(in the rows, 128 means zero)
These are runs of 8 systems, one row a step. Runs of the same system follow the same rule from any start.
run 1, Falit, 9 rows:
[[127 138 132 132 141 118 130 145 147 132 145 130 161 115  97 146 140 158
  119 125 108  75 157  83 116 102]
 [128 130 129 137 132 116 131 147 142  83 163 103 136 139 115 158 112 129
  112 138 134  79 132  99 120 132]
 [122 117 111 117 122 100 115 124 126  70 123 106 110 136 134 159 140 131
  131 165 149 116 109 113 123 129]
 [111 103 106 137 111 118 102 131 121 115 114 129 111 125 122 134 153 142
  146 148 165 147 106  98 133 101]
 [115  86 116 154 116 148 121 156 133 128 153 118 131 126 121 101 123 118
  131 119 146 159 107 103 139 111]
 [144 102 135 114 125 139 124 127 130 109 154  97 141 133 148 118 114 119
  126 119 118 164 100 148 148 127]
 [153 136 148 116 122 125  96 101 118 141 117 126 131 122 157 136 126 148
  141 117 140 144 102 149 150 119]
 [127 147 132 148 126 150 118 136 113 173 118 143 107 122 148 120 112 123
  140 105 152 118 121 132 141 132]
 [121 139 121 125 123 152 166 136 127 136 128 130 124 146 136 112 109  84
  135 121 124 125 137 165 127 143]]
run 2, bir (9 x 26):
[[ 95 106 123 121  98 136 147 142 179 157 133 176 151 164 112 115 155 146
  114 125 150 138 155 129 130 105]
 [155 107 133 157 147 131 159 133 133 122 138 110 131 142 141  91 132 124
   61 115  89 121  98 133 136 171]
 [151 137 121  93 146 123  87 125 119 102 113  74 124  92 168 153 139 148
  152 135 121 104  97 102 131  92]
 [117 124 159 130  93 146 109 142 173 145 130 173 120 149 141 144 104 146
  157 118 189 114 161 144 143  99]
 [132 106 132 159 144 141 175 141 126 108 129 130  79 142 134  88  97  79
   96 130 113 145 132 157 121 190]
 [128 117  87  72 142 104 117 112 105  79 104  75 131 104 138 140 172 124
  152 160 103 161  99 122 114 102]
 [120 112 155 122  89 117  90 111 164 173 128 190 160 146 121 133 152 185
  132 114 172 154 139 138 151  86]
 [142 127 149 156 166 156 159 147 139 177 145 129  97 126 147  76  86 112
   61  80  97 131 132 137 129 195]
 [132 165  87  49 150 126 132 123 118  79 121  40 138 114 172 163 140 109
  150 147  93  98 105 127 116 113]]
run 3, faf, 9 rows:
[[123 170 127  49 168 114 119 118 166 158 120 105 119 110 156 151 126 165
   92 101  94 114 152 124 110 148]
 [151 164 145 119 130  94 138 107 154 108  93 147 129 156 144 168 155 168
   91 151 123  43 138 135 122 144]
 [149 113 120 182 137 140 150 154 106  69 117 105 118 118 126 132 136 104
  137 164 123  51 117  93 119 116]
 [ 86 100  85 107 103 145 132 161 132  75 157  87 146 131 118 142 127  90
  183 152 157 146 124 107 121  77]
 [103  80 140 121  96  93  92 117 148 105 154 167 119 141  89 142 125 151
  134 142 182 216 135 129 138 120]
 [134 100 130 157 167 115  91 122 117 172 112 141  86  72 117  92 141 162
   89 107 113 187 120  86 126 154]
 [108 168  90  83 144 151 129 134 156 214 106 120 150 125 171 116 169 160
   97  85 106 100 119 110 127 112]
 [153 146 154 146  91 136 143 115 168 136 119 159 156 202 172 141 139 156
   95 128 152  48 106 163 158 132]
 [178  97 140 196 131 154 143 141  83  63 115  90 101 123 162 105 108  75
  150 157 120  90  78 141 144 133]]
run 4, Bom, 9 rows:
[[136 178 128 164 149 139 106 145  93 128 104 114  65 100 159 159  94 110
  162 132 160  45 129 100 123 143]
 [131 138  76 164  96 128 140 118  72  99  97 104 152 161 141 134 180  97
  159 173 148  88  55 127 144 106]
 [ 84  69 105 173  74 135 142 151 136 125 171 162 167 173  74 106 144 115
  132 139 178 181 115 113 144 101]
 [104  87 138 138 154 137 123 158 120 113 143 134  63  70  86 104  75  89
  163 126 137 202 186 118 105 141]
 [150 171 113  71 165  93  91  78  57 114 106  72 123  67 126 151 130 118
  176 135  89 175 111 138 116 129]
 [130 188 115 130 112 103  91  91  92 204 169 124 211 153 113 147 148 175
   97  80 129 132  74 114 161 132]
 [103 161 130 191 126 191 149 186 145 220 160 151 126 132 129  98  80 108
  123  69 154  67 157  95 132 133]
 [135 160 116 143 123 162 179 145  95  74  92 114 108 121 133 141 111  46
  218 169 125  45 164 158 103 100]
 [139 112 110 150  86  70 162  79  73  39 141 131 186 191  68 149 168 101
  125 192 122 164  79 168 136 147]]
run 5, mov (9 x 26):
[[ 94 127  90  95 175 117 159 160 134  71 152  69  68 109 123 140  96  88
   91 142 107 128 149  99  85 188]
 [ 87 117  68  68  95  95 110  99 135 130  91 137 155 148 123 144 218 159
  147 163 144 184 105 123 128  78]
 [162 133 169 232 115 119 110 119 119 181 125 196 145 147 110 117 143 179
   86 113 149  71 111 100 156 143]
 [125 123 111 130 171 181 174 200 154  89 175  47 123 111 150 110  78  72
  110 112  85  55 148  92 104 135]
 [ 98 102  97  36  69 126 105 107 144  92 138 103 175 164 155 152 151 118
  195 151 170 210  95 179 153  58]
 [175 135 178 238 112 102  77  83  64 167 108 197  87 135 123 122 113 159
  112 122 180 139  81 141 167 176]
 [109 124  93 148 211 179 178 201 127 138 132  73  61  53 122  78  91  65
  109 105  66 100 171  66  76 164]
 [ 78  86  93   4  81 120 150 117 199 125 134 131 209 168 119 122 188 141
  150 134 117 229 146 176 129  51]
 [218 155 207 209 109  74  86  46  87 148 112 190 156 172 134 145 139 201
   64 122 139  96  63 168 182 185]]
run 6, Bemuf, 9 rows:
[[111 127  96 101 128 116 140 129 151 120 119 110 126 156 155 134 162 141
   85 137 127 120  96 121 128 143]
 [145 121 129 141 118 129 133 126 143 125  98 145 150 137 134 126 171 150
  126 143 124  78 122 117 132  97]
 [143 105 158 168 127 153 137 161 150 117 144 138 124 122 129 117  96 120
  131 123 135  88 147 118 132 117]
 [120  98 125 113 121 145 124 145 141  87 153  94 110 136 155 127 100 106
  136 134 149 148 110 137 140 126]
 [137 109 129 119 112 106 102 102 120 109  94 140 107 133 144 137 154 147
  140 153 153 158  99 143 140 119]
 [127 119 147 156 129 131 113 135 147 176 106 177 103 117 128 110 134 156
  112 113 151 126 145 117 130 131]
 [113 123 119 119 119 169 148 156 158 163 156 119 146 152 149 100 109 113
  110  93 126 131 126 139 141 125]
 [160 133 136 100 120 130 139 103 123 106 117 100 152 151 167 128 137 123
  129 132 105 127  93 174 145 125]
 [163 136 160 133 148 124 113 118 128 124  79 147  84  95 149 132 128 142
  144 138 124  89 152 134 123 125]]
run 7, Kiv:
[[123 144 135  85 129 139  96 141 158 138 122 123 117 107 156 156 114 148
  166 116 152 101 152 119 129  86]
 [131 124 151 130 111 118 131 126 157  98 123 146 101 166 152 151 107 131
  113 140 171 102 134 155 134 155]
 [129 109 104 146 131 115 150 116  96  95  85 129  84 129 128 109 153  97
  133 164 122 149 108 140 115 151]
 [111 114 115 122 119 150 135 140 135 163 105 155 137 105 118 100 153 121
  173 124 129 149 156 128 122  78]
 [148 106 174 135 131 153 131 144 187 146 138 153 130 134 155 107 106 154
  101 102 127 106 151 141 142 123]
 [148 125 121  92 159 118 136 122 133  86 103  85  89 122 175 127 129 120
  100 141 102 125 104 145 119 164]
 [105 167  98  82 113 112 114 100 112 149  83 137 124 125 135 147 163 128
  180 143 145 140 131 145 124 102]
 [140 132 171 174 112 145 127 133 145 161 110 192 111 134 127 121 108 137
  139 118 157  90 162 146 139 125]
 [147  98 131 145 153 146 173 156 140  71 118 102  90 120 143 105 110  84
  113 147  95 100 138 135 110 154]]
run 8, Bemuf:
[[150 122 180 130 153 129 130 130 140 123 141 145  99 105 116 124  80 126
  123 112 109 138 177 148 118 152]
 [ 95 136 103  62 139 123 128 133 157 121 137 100 103 132 148 144 112 123
  116 118 133 157 137 136 115 147]
 [124 147 115  98 106  93 142  91 135 122 100 151 147 165 121 151 176 150
  115 149 128 123 123 158 127 130]
 [147 129 152 168 151 124 149 140 144 146 117 156 114 122 115 117 132 151
   81 121 108  75 159 105 115 152]
 [107 114 107 107 135 163 146 176 164 115 157  87 136 129 146 122 110 106
  125 115 122 104 137 104 120 106]
 [144 114 133 109  96 108 128 105 124  63 126 121 158 161 129 153 143 124
  151 166 138 135 103 164 142 103]
 [157 107 162 174 147 101  97 120 128 114 105 160  71 102 124 132 121 161
  105 139 146 115 133 106 126 154]
 [ 78 111  96 117 124 161 124 177 167 165 146 122 106 126 142 112 119 125
  128 101 167 139 137  90 125 110]
 [129 118 120 120  77 126 148 104 124 121 142 134 191 191 131 119 152 117
  130 134 135 155  85 179 159 113]]
run 9, Salep (9 x 26):
[[170  97 127 130 129 123 104 116 126 109 128  87 170 128 164 116 173 165
   95 132  96 124  53 110 157 100]
 [124 141 129 144 126 149  61 149 131 170 128 121  88 108 180 144 108 156
  143 101 194  95  97  89 155 114]
 [ 93 172 121 110 130 131 144 149 136 105 156 119  86 146 121 175  64  85
  148 132 169  92 170 138 108 163]
 [139 120 118  99 120  87 165  86 105  48  98 128 131 149 102 143 156  98
  146 189  99 156 133 178 107 142]
 [138  83 135 143 126 102  88 102 113 158  86 174 128  87 102  98 183 170
  144 135 125 201 119 114 136  93]
 [100 120 140 129 137 165 123 176 171 202 194 137 148 113 109 101  84 138
  107  57 134 154 164  96 135 122]
 [133 154 120  90 122 146 182 135 156 109 175  72 179 193 160 131 103  97
   78 109  92  91 103 169 136 164]
 [164 161 103 126 128 103 104  82  79 115  57 101 119 131 184 147 193 150
  129 161 120  80  51 134 146 127]
 [116 152 133 161 143 141  73 143 105 166  91 158  62  54 125 143 110 140
  206 128 178  94 172  80 118  90]]
run 10, Falit:
[[155 122 154 143 129 117  65 108  90 133 167 101 154 102 122 139 105 153
  143 107 137 168  88 111 158 112]
 [127 160 127 146 126 132  95 122  92 157 162 107 117 136 149 139  83 119
  124  95 167 141  84 134 155 164]
 [114 164  97 115 108 135 144 104  95 144 118 116 125 169 153 126 124  89
  136 124 145 146  88 178 143 161]
 [134 147 113 139 110 125 147  92  83 155  83 151 145 138 114 108 168 104
  158 140 115 151 111 167 130 125]
 [135 140 133 166 141 133 144 122  88 166 124 150 145 100  79  98 127 106
  151 113  97 146 149 124 117 128]
 [130 155 140 116 151 117 147 120 115 135 170 118 149 119  83 128  94 112
  117 107  87 149 157 135 112 160]
 [134 170 130  99 138  80 130  87 122 129 135 126 148 148 107 159 136 154
   89 124 107 137 124 140 121 172]
 [119 180  94 138 138 104 120 112 105 164 112 128 135 132 117 148 165 153
  101 127 126  91 106  95 119 147]
 [103 163  81 146 120 138 153 146 104 140 145 110 160 146 101 138 139 101
  140 129 131  84 121 101 115 120]]
run 11, Bom, 9 rows:
[[160 120 153 100 127 134 153  99 118 111 117 121 141 133 142 106 116  99
  142 126  86 164 122 199 136 139]
 [125 142 129  76 122 118 151 106 153 151 147 125 167 164 129 124 133 132
   92 103  99 164 126 172 134 148]
 [120 153 147 104 146 130 150 134 171 171 132 155 123 137 125 125 113 144
   92  98 110 109 180 138 115 152]
 [156 156 144 116 158 127 154 126 144 123  89 131 109 117 142 138 134 131
  117 135  91  62 158 139 104 141]
 [154 120 131 129 120 116 149 115 146  92 123 121 163 162 136 135 165 147
   93 151 105  82 107 134 131 122]
 [117  80 139 140 119 131 140 157 184 105 159 140 128 161 126 121 125 146
   81 130 145 122 133 112 132 134]
 [117  96 132 104 148 126 123 148 167  88 113 120  62 105 150 135 112 127
  126 144 139 135 155 114 106 137]
 [147 125 125  92 138  87  90  97 122  96  85 117 101 113 152 154 162 162
  131 154 127 140 105 128 127 127]
 [140 111 133 143 119 118  92 118 143 168 128 144 138 136 148 120 157 183
   91 107 143 142  89 109 153 121]]
run 12, Kiv, 9 rows:
[[137 116 156 129 145 141 141 149 151 113 155 115 108 126 134 121  80 116
  107 112 120 122 150 138 127 153]
 [114 137 100  78 135 106 146 109 128 108 124 107 133 144 125 135 146 119
  108 140 107 157 121 147 116 151]
 [127 158 125 127 123 110 113 100 112 181 105 163 142 123 112 129 157 156
  133 116 132 139 131 130 131 126]
 [142 144 147 165 148 150 132 153 127 153 131 132 111 111 136 122 102 123
  122 109 125  73 145 109 125 139]
 [125 128 111  99 127 134 160 139 142  73 141  92 148 149 132 146 130  99
  128 151 110  98 129 138 117 125]
 [137 119 133 117 110  85 111  88 118 107 112 154 151 136  98 146 168 156
  139 155 133 163 119 140 134 112]
 [133 115 146 171 152 130  99 141 118 153 124 152  85  81 111 115 110 143
  132 115 144 133 148  89 123 136]
 [ 92 119  99 110 132 161 158 176 170 123 158  98 122 143 145 122 107 101
  109 114 132 109 139 110 116 132]
 [127 123 117 100 100 106 139 100 140 116 123 128 170 181 141 137 175 151
   93 143 121 142  86 158 146 130]]
run 13, Salep (9 x 26):
[[106 145  89  79 130 104 133 106 130 124  70 134 110 127 135 142 183 134
  141 162 125 136 134 134 105 118]
 [115 132 140  98 124 128 115 129 158 165 110 167 148 103 108 133 150 161
  157 118 129 131 176 118 118  76]
 [139 132 168  87 138 122 130 133 182 131 165 132 154 133 119 140  99 156
  104 101 106 122 172 135 123 126]
 [150 122 135  75 149 117 131 117 160 100 117  93 121 132 176 132 139 146
   87 130  94 125 108 143 130 144]
 [121 130 112  98 132 135 102 129 152 153  76 132  85 116 184 129 157 156
  134 128 151 115 115 122 133 105]
 [ 97 159 130  98 129 130 130 146 170 155 117 159 104 129 124 150 114 139
  138 121 153  94 192 125 109 124]
 [132 131 140  77 139 105 163 120 166  81 125 129 141 136 111 149 134 130
  115 148  93 111 173 145 103 131]
 [151  89 142  95 132 108 109 110 157 105  90 133 126 114 152 121 175 172
  115 147 107 145 119 131 133 101]
 [109 117 138 108 135 136  91 148 180 175 125 150 101 110 153 127 127 178
  109 100 158 132 145  99 130 113]]
run 14, bir:
[[132 128 134 110 121 124 101 116 128 146  69 163 128  89 127 132 168 155
  187 147 136 120 154 125 121  62]
 [129 102 172 140 125 152 165 150 175 154 161 175 147 135  97  94  95 124
  110  98 112 145 192 150 123 131]
 [146 129 122  99 160  97 148 114 113  70 161  67 132 133 121 139 116 112
   80 134  77 147 103 134 117 184]
 [122 156 112  92 115  79  64  98 122 124  99 127 121 118 139 187 171 188
  144 150 167 120 103 101 134 101]
 [107 126 148 168 121 161 135 159 173 207 115 198  94 132 131  97 117 147
  106  95 165  99 173 119 128 134]
 [131 121 106 122 160 161 199 162 136  87 142  68 124 132 148  93 110  66
   95 128  62 101 131 137 106 161]
 [154 117 130  91  99  88  97  97 117  40 115 103 165 141 136 181 169 150
  169 184 141 122  90 141 142  76]
 [138  87 186 192 115 119  79 128 143 173 113 215  80 110 113 112 110 173
  132 112 188 160 149 121 150 124]
 [ 95 118  91 105 179 173 168 175 144 154 158  75  90  92 132  74  85  72
   99  88  84 167 151 110 100 170]]
run 15, faf (9 x 26):
[[133 149 112  82 148 104 130 103 131 122 106 105 126 126 145 138 150 140
  104 133  98 133 120 137 119 146]
 [146 151 142 135 122 112 123 114 127 127 106 152 146 131 117 152 153 151
  141 141 128  80 142 127 124 106]
 [128 113 130 166 132 151 144 165 138 114 144 122 110 125 122 124 104 109
  129 127 139  85 140 104 121 128]
 [104 108  96  98 123 127 138 139 133  89 150  88 130 145 134 134 129 108
  126 139 130 159 107 127 125 128]
 [135 117 135 120 112  90  95  94 115 120 122 148 139 126 104 147 151 158
  146 145 141 167 118 135 137 111]
 [135 123 141 166 151 137 109 145 126 169 121 149  99  87 120 108 117 142
  129 107 134 119 147  94 122 130]
 [ 99 141  92  95 135 150 154 151 158 158 133 108 127 149 160 115 132 121
   94 104 125 116 122 125 126 143]
 [151 130 136 120 100 106 134  95 129 106 119 138 162 175 140 142 158 147
  107 147 129 120  93 166 149 134]
 [169 119 153 185 135 144 114 132  84 116 117 127 120  91 128 118 118 115
  170 139 122 101 119 118 137 104]]
run 16, mov:
[[121 162 119 135 132 111 130 120 129 124 105 137  81 149 142 155 124 129
  103 139 154  86 128 128 119 176]
 [105 133  89 130 127 136 155 144 121 115  92 127 109 127 125 125 157 101
  156 156 131  95 140 115 107 106]
 [125  89 141 152  97 123 135 134 140 111 132 166 151 141  93 122 143 134
  151 148 144 139 145 132 132  90]
 [156  91 157 164 142 112 123 133 134  84 150 122 111 123 119 125 109 136
   95 135 123 124 118 112 133 149]
 [122 114 106  98 150 128 109 145 144 103 121  83  99  99 159 132 140 138
  123 132 125 133 110  93 121 116]
 [110 119 126 118 103 136 107 128 157 168 113 160 131 147 152 125 149 162
  130 115 166 135 117 131 147 101]
 [146 126 145 172 127 154 155 141 135 134 123 140 109 153 151 104 106 109
  101 117 130  86 118 147 141 160]
 [135 114 112 108 138 154 149 143 121  91 109  88 117 108 151 110 128  84
  165 140 103 131 124 142 118 107]
 [136 102 155 121 107 118  98 106 129 136 112 164 132 116 120 126 138 147
  167 134 149 181 136 153 145  95]]

Name the system that made each run.
run 17 (2 x 26):
[[128 116 138  67 150 142 168 154 161  80 173  78 161 114 118 128  93  94
  140 119  73 129 174 140 106 111]
 [175 102 158  99 100 116 118  82 148 107  86 140 146 166 189 120 165 159
  116 145 119 146  83 195 163 113]]
 | Salep
run 18 (2 x 26):
[[129 132 119 171 152 145 145 161 121 153 138 125 144 100 100 108 137 125
  122 118 100  83 145  80 115 113]
 [123 122 117 121 117 145 139 147 116  97 178  86 172 128 108 134 105  96
  163 127 120 130 125 121 132  96]]
 | Bemuf
run 19 (2 x 26):
[[150 123 136  94 121 132  82 117 129 105 105  97 125 105 176 151 135 145
  175 136 144 123  99 131 145  79]
 [129 137 163 157 103 126 110 123 130 143 109 186 101 139 122 145 108 132
  162 133 184 114 156 152 136 124]]
 | Bemuf
run 20:
[[152 140 173 124 171  96  97 103 135 169 142 146 107  96 119 126 103 184
   62  87 101 161 144 114 127 184]
 [ 91 198  74  93 169 132 135 142 120 160 131  77  96 114 149 148 113 112
  100 103 114  86 131  91 100 176]]
 | Kiv
run 21:
[[108 120 153  81 123 152 149 156 175 107 162 128 107 133 131 136  59  89
  156 114 145 146 192 169 119 129]
 [118 114 115  97 116  79 154  93 120  63 126 127 109 174 115 145 137 107
   96 166 130 185 108 178 119 185]]
 | bir
run 22:
[[137 107 116 106  99 127 114 104 125 132 141 107 178 161 158 115 159 144
  116 118 125 176  57 155 166 108]
 [ 95 116 146 115 108 154 123 155 184 185 158 165 126 147 134 114  95 141
  116  83 168 157 160 139 141 125]]
 | Bom
run 23, 2 rows:
[[137 123 166 148 120 124 138 151 160  95 170 139 143 143  98 156  94 136
  121 130 137  82 167 119 125 126]
 [117 119 110  98 127 109 120 133 132  54 145  85 109 141 140 168 117 117
  128 159 147 126 111 125 123 141]]
 | mov
run 24:
[[118 153 106 102 129 128 127 111 121 179 104 138 135 130 138 118 154 141
  122 111 122 144 120 137 131 128]
 [126 166 125 112 142 146 136 141 135 170 128 124 147 113 127 127 127 128
  138 103 106  95 152 120 119 115]]
 | Salep
run 25:
[[108 178 115 164  96 140 154 131 100 178 145 158 178 161  87 136 129 104
  151 111 143  91 141 137 130 121]
 [168 155 145 158 146 104 141 110  81  92 157 102 173 118  85 146 116 113
  130 135  81  95 122 123 121 141]]
 | Salep
run 26 (2 x 26):
[[ 96 156  71 148 137 143 137 147 114 182 122 114 114 139 139 112 145 118
   99 108 141 109  97  89 124 152]
 [112 141  91 104 101 149 173 133 119 119 143 102 188 165 121 122 142  84
  152 132 108 121 114 154 128 103]]
 | Falit
run 27 (2 x 26):
[[166 113 162 147 123  81  73  91 101  73 154 109 128 133 125 166 110 156
  117 145 153 153  78 129 155 151]
 [110 142  95 146 169 134  90 153 108 154 118  95  62  77 147 131 119 134
  125 114 146 113 113  56 115 143]]
 | mov
run 28 (2 x 26):
[[132 108 114 175 158 164 126 154 104 168  78 139  70  67 140  77 146 115
  150 125 117 124 137  93 117 116]
 [115 112 152 171 101 178 177 172 163 150 147 174 139 162 111  99  93  90
  137 113 145  94 175 150 131 119]]
 | Salep
run 29:
[[134  94 151 101 150 123 111 140 143  83 167  89  91 106 141 126  69 116
  121 117 129 184 130 139 131 151]
 [104 139 104  66 115  93  87  95 135 128 104 127 108 137 153 160 157 162
  133 141 161 172 106 137 133 124]]
 | Bemuf
run 30, 2 rows:
[[109 180 126 138 124 130 140 147 132 144 161 135 150 136  90 164 102 123
  143 118 144  64 172 105 114 127]
 [125 132 120 144 124 100 169 127 125  63 141 127 122 171 100 153 123 103
  106 166 132  98 134 138 112 172]]
 | Falit
run 31 (2 x 26):
[[160 148 141 132 122 105 136  70  90 144  98 146 123 156 144 112 137 122
  106 126 112 161  91 194 148 182]
 [124 146  93 151 170 141 127 125  80 188  92 124  97  71 122  89 149 120
  129 112  95 140 120  94 110 142]]
 | Salep
run 32 (2 x 26):
[[118  98 109 169  98 112  95 126 132 157  81 182 118 137 128 127 199 184
  126 151 181 116  99  84 142  90]
 [132  86 137 182 152 195 153 187 158 179 142 130 119 101 144  56 109 114
  105  82 104 109 139  94 130 118]]
 | bir
run 33, 2 rows:
[[120 143 101 175 130 137 125 133  89 164  97 147 121 108 111 115 158 121
  153 133 138 110 122  98 121 110]
 [136 112 127 168 115 145 132 138  97 125 137 130 167 115 100 113 135 105
  177 135 123 128 125 114 136  82]]
 | Bom
run 34:
[[106 104  94 137 121 160 141 156 107  85 105 101  63 123 158 117 108  63
  175 156 165 134 113 137 122 127]
 [106  86 123 111  77 149 156 125 152 129 121 165 158 169 122 101 148 106
  164 140 148 182 134 180 144  84]]
 | Kiv
